In the rows, 128 means zero.
Z: 4 groups of rows, each row roughly a mix of its group's hidden directions; some rows fit no group:
Z (136 x 10):
[[114 124 177 166 131 131 128 154  94  94]
 [ 66 125 132 139 120 141  99  83 125 130]
 [ 92 101 154 139  87 103  89 117 123 111]
 [127 101 115 141  90 166 120  94 145  87]
 [156 148 168 123 163 105 134  87 141 156]
 [124  96  78 138  80 139 113 153 119 124]
 [132 107 155 106 191 124 125 163 120 134]
 [142 171 162 133 145 144 140 148  75 128]
 [106 139 196 139 152 125 148 129 105 112]
 [122 150 107 182 119 164 151 140  93 132]
 [182 143 120 120 120  95 143 174 120 111]
 [108 147 158 151 113 140  96  85 154 160]
 [ 88  95 120  90 109 146 134 161 132  95]
 [113  80  74 112 115 110 131 118 156 130]
 [125 158 111  97 112 111 150 131  87  80]
 [103 136 156 133 186 125  88 130 138 150]
 [106 108 158 111 112 126 152 187 155 134]
 [ 91 103 130  96  95 147 133 160 143  91]
 [142 116 109 112 173 134 102  82  93 120]
 [107 131  79  94 119 146 163 121 158 151]
 [ 78 128 166 148 134 163 131 144 113 159]
 [ 98 120 103 113  87  87 127 128  89 109]
 [132 112 135 112 110 119 184 102 173 113]
 [129 107  97  90  84 145  99 152 150 137]
 [109 145 140 139  90 115 168 135  95 171]
 [149 130 145 131  82 121 129  72 144 157]
 [ 84  94 132 115 132 161 140 177 126 114]
 [176 141  93  91 117 134 134 127 147  89]
 [131 119 103 112 177  96 112  79 117 127]
 [ 98 128 156  87 140  96 108 157 162 141]
 [146 137 115 152  67 110 167 111 138 125]
 [141 133 108 128 159  75 133 132 136 180]
 [ 95 131 179 121 129 129 119 125  84 165]
 [ 96 107 139 145 127 105 134  75 119 170]
 [109 153 110  90 163 160 150 152 156 111]
 [ 93  98 124 105  95 120 156 166 148 153]
 [116 164 146 112 167 115 122 181 111 142]
 [134 149 128 165  89 103 139 135 177 149]
 [157 149 123 156 154 178 133 117  98 157]
 [ 88 159  96 119  87 127 142 136  95 146]
 [139 167  91 163  99 138 126  96 105 108]
 [165  89 127 117 142  92 145  98 109 160]
 [118  77 128 114 162 158 154 105 131 158]
 [ 61 128 166 144 107 121 126 114 115 127]
 [173 143 117 179 123 110 129  96 153 140]
 [153 125 135 144  89 167  93  98 105 106]
 [164 180 166 129 127  97 125 115 146 140]
 [153 143 142 120 138  93 118  72 140 164]
 [156 143 134 162 151 153 111 175 136  93]
 [136 166 189 113 122 151 157 137 125 115]
 [155 114  89 128  85 127 150 108 138  85]
 [128 156 129 111 155 129 157 164 152 178]
 [ 68 154 156 139 122 165 120 129 138 112]
 [152 116 151  72 121 120 120 120 128  79]
 [124 170 123 163 164 102 115 142 169 135]
 [161  98 164 138 119 139 118 158  79 119]
 [176 110 164 141 129 147 102 166 120 107]
 [148 148  96  97 126 157 144 176 152 110]
 [103 126 135 124 107  60 114 109 128  99]
 [ 83 133 157 136  91 132 148  85 126 105]
 [116 140 177 152 153 104 124 127  91  93]
 [163 149 149  82 118 137 130 143 125  79]
 [149  87 113 146 150 153 125 150 164 167]
 [138 179 138 129 140 106 151 138 177 155]
 [ 90  91 126 162 147 137 129 132 128 179]
 [134 113  99 133 116 171 105 174 116  93]
 [157 163 133 130 181 123 141 156 110 157]
 [157  95 188 150 101 118 119 115 133 135]
 [147 128  85 136 150 180 159 116 135 150]
 [140 145  95 173  94 153 130 104 125  93]
 [143  73 130 105 129 148 132 137  75 126]
 [154 155 102 121 109 123 141  77 123  86]
 [112 195 148 142 123  99 118 123 142 106]
 [105 137 175 111 113 144 149 182 119 131]
 [151 141  98 112 130 132 116 134 146  59]
 [150  90 134 143 182 147 130 155 135  98]
 [134 179 135 125  99 154 131 163 169 129]
 [128 108  83 107 182 108 110 112 108 132]
 [140 157 151  99 102  95 108 132 120  78]
 [170 159 133 132 133 126 108  98 171 163]
 [172 139 150 135 150  94 116  84 136 155]
 [143 143 120 130 102  93 134  89 135 183]
 [107 146  88 130 147 122 117  99 185 117]
 [ 95 122  80  90 146 126 134  88 139 113]
 [108 101 106 156 129 153 134  95 116 181]
 [174 132 121 101 119  78 140 140 148 100]
 [ 98  99 148 123  97 116 162 153  84 116]
 [111 167 101 137 142  87 149 100 163 135]
 [147 137 163 108 151 108 113 135  81  87]
 [147  89 126 159 175 144 133 157 147 103]
 [173 123 110 117 174 125 145 168 127 104]
 [111  75 126 148 145 132 127 152 147 177]
 [ 87  96 118  92 107 154 130 150 127  91]
 [111 133 104 136 143 158  77 161  96 145]
 [169 131 150 105 171  99 122 104 108 153]
 [138 164 185 127 130 155 127 145 102 101]
 [122 151  89 127 135 175 170  96 130 124]
 [ 94 118  76 134 145 125 133  96 164 147]
 [128  76 107 129 183 141 126 106 115 129]
 [121 178 146 105  93 142 119 120 161  97]
 [102  74 118 145 149 178 135 134 119 131]
 [ 82  78 130 148 106 132  93 134 130 146]
 [105  87 131 166 126 133 122 110 124 183]
 [103 159 159 121 117 110 112 118  77  96]
 [107 113 116 188 103 110 128  97 134 154]
 [125 110 136 140 141 167 116  86 161 172]
 [118 136 197 142 162 136 150 134 114 117]
 [117 133 112 164 124 111  82 134  99  82]
 [107 157 155  95 146 108 115 116  83  97]
 [160  87 125 134 155 140  98 108 172 114]
 [163 148 133 122 166 116 115  84 158 156]
 [ 96 130  93 138 128 172  91 109 160 131]
 [127  91 117 153 125 139 123 121 122  59]
 [ 75 133  92  90 125 124 134 153 149 107]
 [115 124 136 146 145 114  72 162  95 152]
 [ 99 120 116  92  98  83 152 121  92 124]
 [ 95 154 140 159 136 132 161  79 105 138]
 [127 141  87 126 126  71 110  99 117 101]
 [182  95 137 155 129 106 156 127 140 157]
 [170 147 123 163 170 103 120 105 127 155]
 [175 165  95 106 124 132 129 110 121  89]
 [124 123 119 154 150  64 144  94 124 144]
 [119 139 192 112 141 126 111 102 147 161]
 [148 130 119 147  66 109 161 102 127 110]
 [120 112 174 114 104 138 177 128 128 166]
 [ 98 153 106 101 159 157 137 157 144  92]
 [ 75 154 104  96 142 144 133 167 130 121]
 [100 115 137 126 136 110 138  73 147 175]
 [172 161  99  98 127 137 154 113 138  92]
 [121 164 167 137 103 114 144 155  82 142]
 [118 174 133 145 123 110 110 165 163  92]
 [139 136 169 110 153 163 119 116  78 111]
 [133 142 100 133 117 183  86 128  96 117]
 [ 91 104  91 153 107 111 110  83 120 121]
 [117 112 140 101 105 157 170 125 152 175]
 [109 150 167 123 146 165 118 119  77 146]]

which group is each row in? (one row of each group first):
[116 130 112 141 104 123 152 161  63 130] | M
[ 89 123  71  86 104 123 133 126 127 123] | F
[ 95  92 105  86 115 157 132 123  97 108] | P
[141 109  83 140 152 162 163 116 147 159] | G

[137 143 159 142 151  83 106  81 109 129] | F
[103 125 112 128 102 120 167  73 147 103] | G
[117 133 132 181 110 147 157 143 130 177] | P
[130 111 111 165 124  85 156 117  81 138] | M
[100  96 167 127 168 137 148  93 111 141] | F
[157 122 149 117 129 192 140 160 142 144] | G
[134 108 170 154 107 168 139 125 148 169] | F
[154 161 112 110 171 145 120 117 176 138] | F
[120 114 165  86 159 101 127 152 135 165] | P
[158 111 112 148  75 100 106 110 122 157] | F
[121 121 184  87 151 118 131 158 125 153] | P
[121  95 142  90 120 125 137  94  74 117] | M
